Where one turn sends some rows of the set: a few examples, then the rows asked:
Z_210: [ -2   1 -14  -3   9   1   1  11  -6  -3  -6   5  -5  -1   1   9   1   4
   9  25   5  -1  -7   1   5   3  -1   1  -5   3  -5   6   8 -10   3 -10
   3   1  -1  -6  -2   8  -1  -5  -4   3   2   8]
Z_154: [  3   1  -4   4 -10  -1   2   8  -4   2  -4  -9  -6   0  -3   6  14   2
  -6   4 -10  11  -5   3   3   3 -10   1  -8  -4  -4  -2   8  26  -4  -8
  -1   4   4  -3   2  13 -15   9  -2   5   0   8]
Z_536: [  0  -2 -16   3   7  -1   5  12  -4   0  -3   3  -8  -2   3   9   3   1
  12  23   5   1  -6  -3   1   1  -7  -4  -6   1  -4   3   8 -13  -3  -8
   4   3   2  -4   2  13  -7  -6  -7   3   5   5]
Z_275: [ -2   2   6  13  -1   2  -1  11  -9  -2  -3   5  -5  -1  -1   4  -1   5
   9   6  -8   8  -9  -7   2   2 -17   1  -8  -8   1  -7   9  -8  -2  -9
  -6   4  17  -2   1  14  -6  -1  10   8  -8   1]
Z_412: [  7  -4  -7   5   5  -5   4  12  -3  -1  -2  -7 -11  -2 -19   5  -6   3
  -5   7   6   0  -3  -2  -2   4 -12  -3  -7  -2  -5   0   9 -16  -1  -7
  -2   4   8  -4   7  12 -12   2  -1   4  -9   7]
Z_164: [  1  -2  -8  -3   8   0  -4  12  -2  -6  -8   9  -5   0  -1   9   5   6
   8  18   4   0  -7   4   2   6  -5   3  -4   5  -4  12  11 -11   5 -10
   5   1   1  -6   0   6  -7  -4 -11   0   1   5]
Z_481: [ -2   3   5  12   0   3   1  10 -11  -1  -2   4  -5  -1  -1   4  -3   4
   9   9  -7   8  -9  -7   4   2 -15   0  -9  -8   1  -9   8  -9  -2  -9
  -7   4  15  -2   0  14  -4  -2  12   9  -8   3]
Z_11: [ -3   4   9   7   2   5  -5   9 -12  -4  -6   6  -2   0  -3   5  -3   7
   7   9  -8   6 -10  -3   7   5 -11   6  -8  -6   0  -4   9  -5   4 -11
  -8   2  14  -4  -3  10   0   0  13   8 -11   5]
Z_668: [ -4   4   4  10   1   4   0   9 -13  -1  -3   4  -4  -1  -1   5  -4   5
   9  11  -7   7 -10  -7   6   2 -12   2  -9  -8   1  -8   7  -7  -1 -10
  -8   3  14  -3  -2  13  -1  -2  14  10  -8   4]
Z_831: [ -3  -5  -6   4  -6  -1   1  14  -3   1  -2  -2 -11  -2  21   6   0   2
   1  -2  -2  10  -4   4  -1   5  -2  -1  -6  -6  -5  -2   6  18   0  -7
  -7   4 -11  -3  -2  11   7  -1   2   3  -3  10]
Z_446: [  0   2   9  12  -1   2  -3  11  -8  -3  -4   7  -5  -1  -2   5   0   6
   8   3  -9   8  -9  -5   2   3 -17   2  -8  -8   2  -4  11  -8   0 -10
  -6   3  17  -2   1  12  -7   0   8   7  -9   1]
Z_599: [ -3  -4  -4   3  -6   0   0  14  -3   0  -3  -1 -10  -1  20   6   0   2
   0  -3  -2   9  -4   5  -1   6  -2   0  -6  -5  -5   0   6  19   1  -7
  -7   4 -11  -4  -2   9   8  -1   2   2  -4  10]
Z_887: [  7  -3  -2   0   7  -3  -1  11  -3  -4  -5  -4  -8  -1 -20   5  -6   5
  -7   6   5  -2  -3   2  -1   6  -9   1  -7  -1  -5   4  11 -13   4  -8
  -2   2   6  -6   5   9 -10   3  -1   3 -12   9]
Z_867: [ 10  -1  -1 -10  -1   1   6  11  -7   0  -2  18  -8  -2   7   2 -12   2
 -11   7  13   9  -5   0  -2   4  -2  -8  -7  -8  -4   3   7  17   1  -7
  -3   3   5  -1   4   9  -5   4  -7   5   3   3]
Z_806: [  7  -4  -4   3   5  -4   1  12  -2  -2  -4  -5  -9  -2 -19   5  -5   5
  -6   5   6  -1  -3   0  -2   5 -11  -1  -7  -1  -5   2  10 -14   1  -8
  -2   3   7  -5   7  10 -13   3  -2   3 -11   7]
Z_713: [ 10  -1  -1  -9   0   0   6  11  -7   1  -1  18  -8  -3   7   2 -12   3
 -11   7  13  10  -5   0  -3   4  -3  -9  -7  -8  -4   3   7  17   0  -7
  -2   3   5   0   5   9  -6   5  -7   5   4   3]
Z_226: [  2   1  -2   2  -9  -1   0   8  -4   0  -5  -8  -5   0  -4   6  13   4
  -6   4 -10  10  -6   5   4   4  -8   3  -7  -3  -4   0   8  26  -1  -9
  -1   4   3  -4   0  11 -14  10  -2   5  -1   8]
Z_420: [ -1   3  -6   0  -7   1   3   6  -8   2  -4 -11  -5   0  -2   6  10   2
  -5  11  -9   9  -6   3   7   3  -4   2  -8  -4  -5  -4   5  28  -2  -9
  -3   3   1  -4  -2  12  -8   8   3   7   0  12]
Z_608: [  3  -3  -9   0   6  -2  -3  13  -1  -6  -7   9  -6  -1   0   9   7   5
   8  15   4   1  -7   3   0   5  -8   1  -4   4  -3  11  12 -12   3  -9
   6   1   4  -5   2   7 -10  -4 -13  -1   1   3]
Z_165: [  1   2  -3   1  -8   1  -1   7  -6   0  -6  -8  -4   1  -4   6  12   4
  -7   6 -10   9  -6   5   5   5  -6   4  -7  -3  -4   0   8  28   0  -9
  -2   3   2  -4  -1  10 -11  10   0   5  -2  10]
Z_97: [ -1  -4  -3   3  -7   0  -2  14  -2  -1  -4   0 -10  -1  20   6   1   4
   0  -5  -3  10  -4   6  -2   7  -3   1  -5  -5  -5   1   7  19   2  -8
  -6   3 -11  -3  -2   9   6   0   1   2  -4   9]
Z_178: [ -4   5   6   8   2   5  -2   9 -13  -3  -5   5  -3   0  -2   5  -4   6
   8  12  -8   6 -10  -5   7   4 -10   4  -9  -7   1  -6   8  -6   1 -11
  -8   2  13  -4  -3  11   1  -1  14   9  -9   5]
Z_379: [ -1   2  -8   2  -7   1   5   6  -8   3  -3 -12  -6   0  -2   5  10   1
  -4  11  -9   9  -5   1   6   2  -5   0  -9  -5  -5  -6   5  26  -5  -8
  -3   4   2  -4  -1  13 -10   8   3   7   0  11]
Z_341: [  1   1  -8   5  -8  -1   5   7  -6   4  -2 -12  -7  -1  -1   6  12   1
  -4   9  -9  10  -5   1   4   2  -7  -1  -9  -5  -4  -6   6  25  -6  -8
  -2   5   3  -3   1  15 -12   8   2   7   1  10]
Z_204: [ 10  -1  -2  -8  -1   0   8  11  -6   1  -1  17  -9  -3   8   2 -12   2
 -10   7  14  10  -5  -1  -3   4  -3 -10  -7  -9  -4   2   7  16  -1  -7
  -3   3   5   0   5  10  -6   4  -7   5   5   3]
Z_212: [ -2  -1 -16   0   9   0   3  11  -6  -1  -3   4  -6  -1   3   8   1   2
  11  26   5   0  -7  -1   3   2  -3  -2  -6   2  -5   3   7 -12   0  -9
   4   3   0  -5  -1  11  -3  -6  -5   3   4   7]
Z_649: [ 10  -1  -2  -9  -1   0   7  11  -7   1  -1  17  -9  -3   8   2 -12   2
 -10   7  14  10  -5   0  -3   4  -3  -9  -7  -9  -4   2   7  16   0  -7
  -2   3   5   0   5  10  -6   4  -7   5   4   3]
Z_554: [ -2  -5  -7   6  -7  -1   2  14  -3   1  -1  -2 -12  -2  21   6   0   2
   1  -3  -2  10  -4   3  -3   4  -4  -2  -6  -6  -4  -3   5  17  -1  -6
  -6   5 -10  -3  -1  12   6  -1   2   3  -3   9]
Z_533: [ -1   3  11   8   1   4  -6  10 -11  -5  -7   8  -2   1  -3   5  -2   8
   6   6  -9   7 -10  -2   5   5 -13   6  -8  -6   1  -2  11  -6   4 -11
  -7   2  15  -4  -2   9  -3   0  10   7 -11   3]
Z_142: [  4  -1  -6  -2   9  -2   1  10  -7  -3  -5  -6  -7  -1 -20   5  -9   5
  -7  12   6  -3  -3   1   2   6  -5   1  -7  -2  -6   2   8 -12   4  -9
  -4   3   4  -7   3   9  -5   2   3   5 -11  12]
Z_221: [  3  -1  -8   0   9  -2   4  10  -7   0  -3  -8  -8  -2 -19   5  -9   3
  -5  14   7  -3  -3  -1   2   5  -5  -1  -8  -2  -6  -1   7 -13   1  -8
  -4   4   4  -6   3  10  -4   1   5   6 -10  12]
Z_441: [  1  -3 -15   4   5  -3   3  13  -1  -1  -3   5  -8  -2   3   9   5   2
  11  18   5   2  -6  -2  -1   1  -9  -3  -6   2  -3   5   9 -14  -2  -9
   6   3   4  -3   3  12 -10  -5 -10   1   4   3]
Z_772: [ -1  -6  -4   7  -9  -2   1  15  -1   0  -3  -1 -12  -2  21   6   2   3
   1  -7  -3  11  -4   4  -4   5  -6  -2  -6  -5  -4  -1   7  17  -1  -7
  -5   5  -9  -2   0  11   2   0  -1   2  -3   7]
Z_315: [ -1   0 -10  -4   9   1  -2  11  -5  -5  -8   7  -4   0   0   9   3   5
   8  22   4  -1  -7   4   4   5  -2   3  -5   4  -5  10  10 -10   5 -10
   4   1   0  -7  -2   6  -3  -5  -7   1   1   7]
Z_211: [  9   0  -2 -10   0   1   6  11  -7   1  -2  17  -8  -2   8   2 -12   2
 -11   9  14   9  -5   0  -2   4  -2  -9  -7  -8  -5   3   7  17   1  -7
  -3   3   4   0   4   9  -4   5  -6   6   4   4]
Z_276: [ -1   2  11  10  -1   3  -5  11  -9  -5  -6   8  -4   0  -3   5   0   7
   7   4  -9   8 -10  -3   3   5 -15   4  -8  -7   1  -2  12  -7   3 -11
  -6   2  16  -3   0  10  -6   0   8   7 -11   2]
Z_69: [  6  -2  -3  -2   8  -2  -1  10  -5  -4  -6  -5  -7  -1 -20   5  -7   6
  -7   9   5  -3  -4   2   1   7  -7   2  -7  -1  -6   4  10 -12   4  -9
  -3   2   5  -7   4   8  -7   3   1   4 -12  11]
Z_135: [ 10  -1  -3  -8  -1   0   8  11  -7   1   0  17  -9  -3   8   2 -12   2
 -10   8  14   9  -5  -2  -3   3  -3 -10  -7  -9  -4   1   7  17  -1  -7
  -3   4   5   0   4  10  -5   4  -6   6   4   3]
Z_286: [  3  -3 -11   3   5  -3   0  13   0  -3  -5   7  -8  -1   2   9   6   4
  10  15   4   2  -6   1  -2   3 -10  -2  -4   3  -4   8  11 -14   0  -9
   6   3   4  -4   4  10 -12  -4 -12   0   3   2]
Z_597: [  0  -6  -3   6  -8  -2  -1  15   0  -1  -3   0 -11  -1  20   6   2   4
   0  -8  -3  11  -4   5  -4   6  -6  -1  -5  -4  -4   1   8  17   1  -7
  -5   4  -9  -2   0  10   3   0  -2   1  -4   7]
Z_296: [ -1  -6  -6   7  -8  -2   2  15  -1   1  -1  -2 -12  -2  21   6   1   2
   2  -5  -2  11  -4   3  -4   4  -5  -3  -6  -6  -4  -2   6  17  -2  -7
  -5   5 -10  -2   0  12   4  -1   0   2  -3   8]
Z_707: [  0   3  -4  -1  -7   1   1   6  -7   1  -5  -9  -4   0  -4   6  11   3
  -6   9 -10   9  -6   5   7   4  -4   4  -8  -3  -5  -2   7  28   0  -9
  -3   3   1  -5  -2  10  -9   9   2   6  -1  12]
Z_738: [  9  -1  -3  -9   0   0   8  10  -8   1  -1  17  -9  -3   8   2 -13   2
 -10   9  14   9  -5  -1  -3   4  -2  -9  -7  -9  -4   1   6  17  -1  -8
  -2   3   4  -1   4  10  -4   4  -5   6   4   3]
Z_81: [  9   0  -2  -9   0   1   7  10  -8   1  -1  17  -8  -3   8   3 -13   2
 -11   9  14   9  -5   0  -2   4  -2  -9  -7  -9  -4   2   6  17   0  -8
  -3   3   4   0   4  10  -4   4  -6   6   4   4]
Z_405: [  2   1  -6   5 -10  -2   4   8  -4   3  -2 -11  -7   0  -2   6  13   1
  -4   6 -10  11  -5   1   3   2  -9   0  -8  -5  -4  -4   7  25  -5  -7
  -1   5   4  -2   1  14 -15   8   0   6   1   8]
Z_936: [  4  -2 -10   2   8  -3   5  11  -6   1  -2  -9  -9  -2 -18   5  -9   2
  -4  13   7  -2  -3  -3   0   3  -7  -3  -8  -3  -6  -3   7 -14  -1  -7
  -3   4   6  -5   5  12  -7   1   4   6  -9  10]
Z_31: [ -1  -5  -2   4  -8  -1  -2  15  -1  -2  -4   1 -10  -1  19   6   2   4
   0  -7  -3  10  -4   6  -3   6  -4   1  -5  -4  -4   2   8  18   2  -7
  -5   4 -10  -3  -1   9   4   1  -1   1  -4   8]
Z_48: [  5  -3  -9   4   6  -4   5  11  -4   1  -1  -9 -10  -2 -18   5  -7   2
  -4  10   6  -1  -3  -3  -1   3 -10  -4  -8  -3  -5  -3   7 -15  -2  -7
  -3   4   7  -4   6  13 -10   1   1   5  -8   9]

Z_554 goes to Z_831
Z_221 goes to Z_142
Where do these go?
Z_405 goes to Z_341
Z_668 goes to Z_178
Z_536 goes to Z_212

